Y: rows in 3 groups, each row roughly a mix of its group's directions:
Y (109 x 10):
[[-11  -5  21   7   0   0   1 -24  19   4]
 [ -2 -18  -5  -3  11  -3  12 -15 -27   3]
 [  2   5  -6  -8  11   3 -28 -15  -8  15]
 [  7   0  -7  -2  29   0   0  21 -12   7]
 [  8   1  -6  -8  20   9  -7  26  -7  14]
 [ 12 -10  -7  -1  31   3 -16   2  -6  -7]
 [-13  -9  16  15   7  -3  27   5  -4  -6]
 [-18   4  11 -12  -8 -23 -19   5   1   2]
 [ 12  15  -1 -18  -4  22   5  -2  19   4]
 [ -2   9 -10 -15  21   4 -27  -3   3   1]
 [  2  13 -10   7  -4 -17   3 -19 -22 -11]
 [  7  -8  21  12 -13 -17 -10  -6 -13  14]
 [  2  -9 -10  17   4   1  11  27   0 -17]
 [-19  -6   4  17  -8  -6  -2  -6  21 -17]
 [-31  -7 -18  14  -6  -3   2  -7  -1   0]
 [  6  18  18  -5   2   3   1   5  28  -9]
 [ 16  -2  -4  11  16  -8  13   2 -24 -12]
 [  4  10   7  10 -11  -8  21  -7 -24   9]
 [  1   1   0  26 -19  -6  21  -4  -5   6]
 [ -6  -6   2  10 -14   3  22  24   6 -13]
 [-27  -8 -23   7   7   5  -7  -7  -3  -5]
 [-25 -10  -4   6  -3 -21 -17   0  -9  -5]
 [-16   4   8  -9 -15   2 -12 -13  23  11]
 [ 10  -7  -4  17   9 -15  18   1 -13 -18]
 [ -5  -7 -12  14 -14  -6   9  21  11 -19]
 [-15 -15  16  -3 -23 -14  10   7   4  -3]
 [-20 -11 -23   7   8   1 -18  -8  -4  -7]
 [ -2 -13   7 -27  15  16  -7   4  10  -3]
 [-20  -1   3   7 -12 -28 -10   3 -10  -2]
 [  4  19  20   7  -6  -2  13   9  22  -2]
 [ -4  21 -10   6 -21   3  22   0   9  -2]
 [ -3  12  -2  14  -5 -16   3 -26 -14 -11]
 [ -1  -5 -17   7 -13  -7   5  28  10 -10]
 [ -4  -2   3  -9   5  12 -12  14  23 -20]
 [-16 -13  13  16  11  -2  23   1 -11  -2]
 [  6   4 -18   9 -26  -8   4   7 -15  12]
 [ -3   0 -10  11 -26  -1   9  23   1  -9]
 [  7   3   1 -20  16  16  -7  10 -11  19]
 [ 13  -5  -5  11  14  -9  17   3 -21 -16]
 [  7   1 -17   7 -20  -7   3   0 -22  17]
 [ -2  -7 -10  17   4   5  11  24  -4 -20]
 [  6  25   3   4 -14  -1 -17   7  20   6]
 [-14  12   7  -3 -31  -5  12  -1   7   5]
 [ -5  -2  18   4   2   1  25  10  12 -18]
 [-22 -20 -14   8  15   5  10   2  -5 -10]
 [ 14  15 -14 -14 -11  -3  -6  -4 -25   5]
 [ -2   2  -1  15 -12  -8  16  -3 -27  13]
 [ -4   7 -10  27  -3 -23  -5  -2 -13   2]
 [-12  -7  15  -3  26   8  -6  -2  17 -11]
 [ 11  10  17  -5 -21   4  22   3   9   7]
 [ 28   0   0  18  16   3  11   1 -11   1]
 [ 12  -3 -20  -9  -8   0   2  28  -8  -7]
 [  1   6  14 -13  16  10  -9 -20  -8  17]
 [ -8   7   7 -18 -11  14 -17  -7  11  18]
 [ 13  -9 -15  -5  -3   0   3  32  -3  -8]
 [-11  15 -15  -9   6  13  -8  21  -8  13]
 [  3 -16 -12 -20  18  10 -18  -6   2  -2]
 [ -9   6   8 -15 -10  -3  -3 -33   2   3]
 [ 25   6  16 -18  12   8   2   8   7   2]
 [-26   5  -3  -3 -25 -13  -5   0   9  -2]
 [  3  -4   4  -7  20  -4  -3 -26 -15  13]
 [ -1   6   6   4 -13   7  11  26  18 -13]
 [-15   1 -12  24   1 -20 -10  -4 -12   2]
 [  5   9  -8 -13   5  29   8  -6  16   6]
 [ -4  -6 -14  16 -11  -8  11  21   7 -18]
 [-10   1  21  13   9  -1  -2 -26   9   4]
 [ -3 -13 -15   5  -3  -7   3 -11 -29  12]
 [ -9   2  13  15 -10  -3  27  10  -7 -11]
 [  4  14  13  -4  -4   8   2  18  27 -10]
 [-10  11  13  25 -11 -11  17   4  -4   5]
 [ -5  16   9   9 -12   5  -4  21  22  -9]
 [-11  -6   0  20  -5 -15  14  -8  10 -21]
 [ 10  -2  -2  -5  23  12  -1  23 -10  12]
 [ 30   6   2  10  22  -3  -3   3  -6   4]
 [ 21  -7 -12  15   6  18  17  -5  -6  -6]
 [ -3 -14   2 -18  27   7 -16   4   5  -2]
 [ 27   4  10  13  12 -18  -5   7  -9   1]
 [  3  18  -2   5 -29   2  20  -1   6   0]
 [ 10  -2   7 -29  14  13 -10   6  11  -5]
 [  4   5 -25 -10 -10  -3   1  25 -10  -4]
 [  5  12  10   2  21   4 -10  -7 -10  25]
 [  7   0 -21 -12  -9   4   3  28  -8  -2]
 [ -4  -5  15  -7  17   4   4   1  25 -18]
 [ 10  15  19  -4 -23   0  15  -1   2  12]
 [ -6 -11  10   3 -18 -11   4 -15  25  -8]
 [  3 -20  -9 -19  20   2  -6 -16  -5  -6]
 [ 24  20  12  -6  -6  -9 -16   1   5   8]
 [ -9   5 -16  -6  23  16 -17  -9   3   7]
 [-18   4   7 -13 -13  12 -11  -8  20  12]
 [ -7 -10 -13   7  -8  -2  12  18   4 -26]
 [-29  -9  -3  -4 -23   1   9  -2   5  -5]
 [-20   4  13 -18  -7 -18 -15   7   6   2]
 [  4  14  13  -4  -5   7   3  16  27 -13]
 [ -5 -10 -13  -1  25  -6 -23   3  -3  -9]
 [-14 -12  13  17   7  -3  26   5  -6  -3]
 [ -3 -17   6   1   7  16   3  25  18  -1]
 [ -3  -3 -14  14 -14   1   8  28   7 -11]
 [  1 -24  -9 -13  19  -1   2 -17 -12  -3]
 [ 12  -5   2   9  28  -5  12   0 -19  -6]
 [-24   6  -1  -3 -28 -12   0  -1   6  -1]
 [  7   1  -7  -6  29   2   1  18 -15   9]
 [  5   4 -12   6 -15  -5   1  -4 -28  19]
 [ 12  24  -2  -2 -14  -1 -18   4  15  10]
 [ -5   6  12 -17  -7   4 -11 -28   4  12]
 [-12 -10 -23  -5  11  21   4  -2  10 -12]
 [-26   9   0 -20 -14   2  -9  -3  12   5]
 [ -3   6  13 -18   4   6  -8 -28  -3  13]
 [  5   3 -11 -10   7   3 -29 -14  -7  15]
 [  3  -2   5 -11  25   1 -10 -24  -7  10]]
which group is each row in? (one row of each group first):
[ -1   5  -6 -11  30   5   4  10 -15  13]	<54>
[-14  -9 -19   5  17  -7 -23  -1  -3  -9]	<14>
[ -4   9  11  16 -14  -5  25   4 -16   0]	<79>

[ -4  -4  13   4  -4  -1  27  12  10 -19]	<79>
[ 18  -3 -14   9   8 -12   9  20 -16  -8]	<54>
[-10  11 -25  -1  12  22  -2 -11   3   2]	<14>
[ 17 -10  -4   4  31   8  -9  -1  -8  -1]	<14>
[ -9  -9   1  17 -13 -13  10  -3  18 -19]	<54>
[  8  18 -10 -12 -11  -6  -6 -14 -23   7]	<54>
[ -2  22  -9  18 -21  -7  13  -5  -2   4]	<14>
[-11  -5   2 -20 -17   6  -5   2  25   9]	<54>
[ -9 -23 -10  11  -2  14  19  -4 -10 -10]	<14>
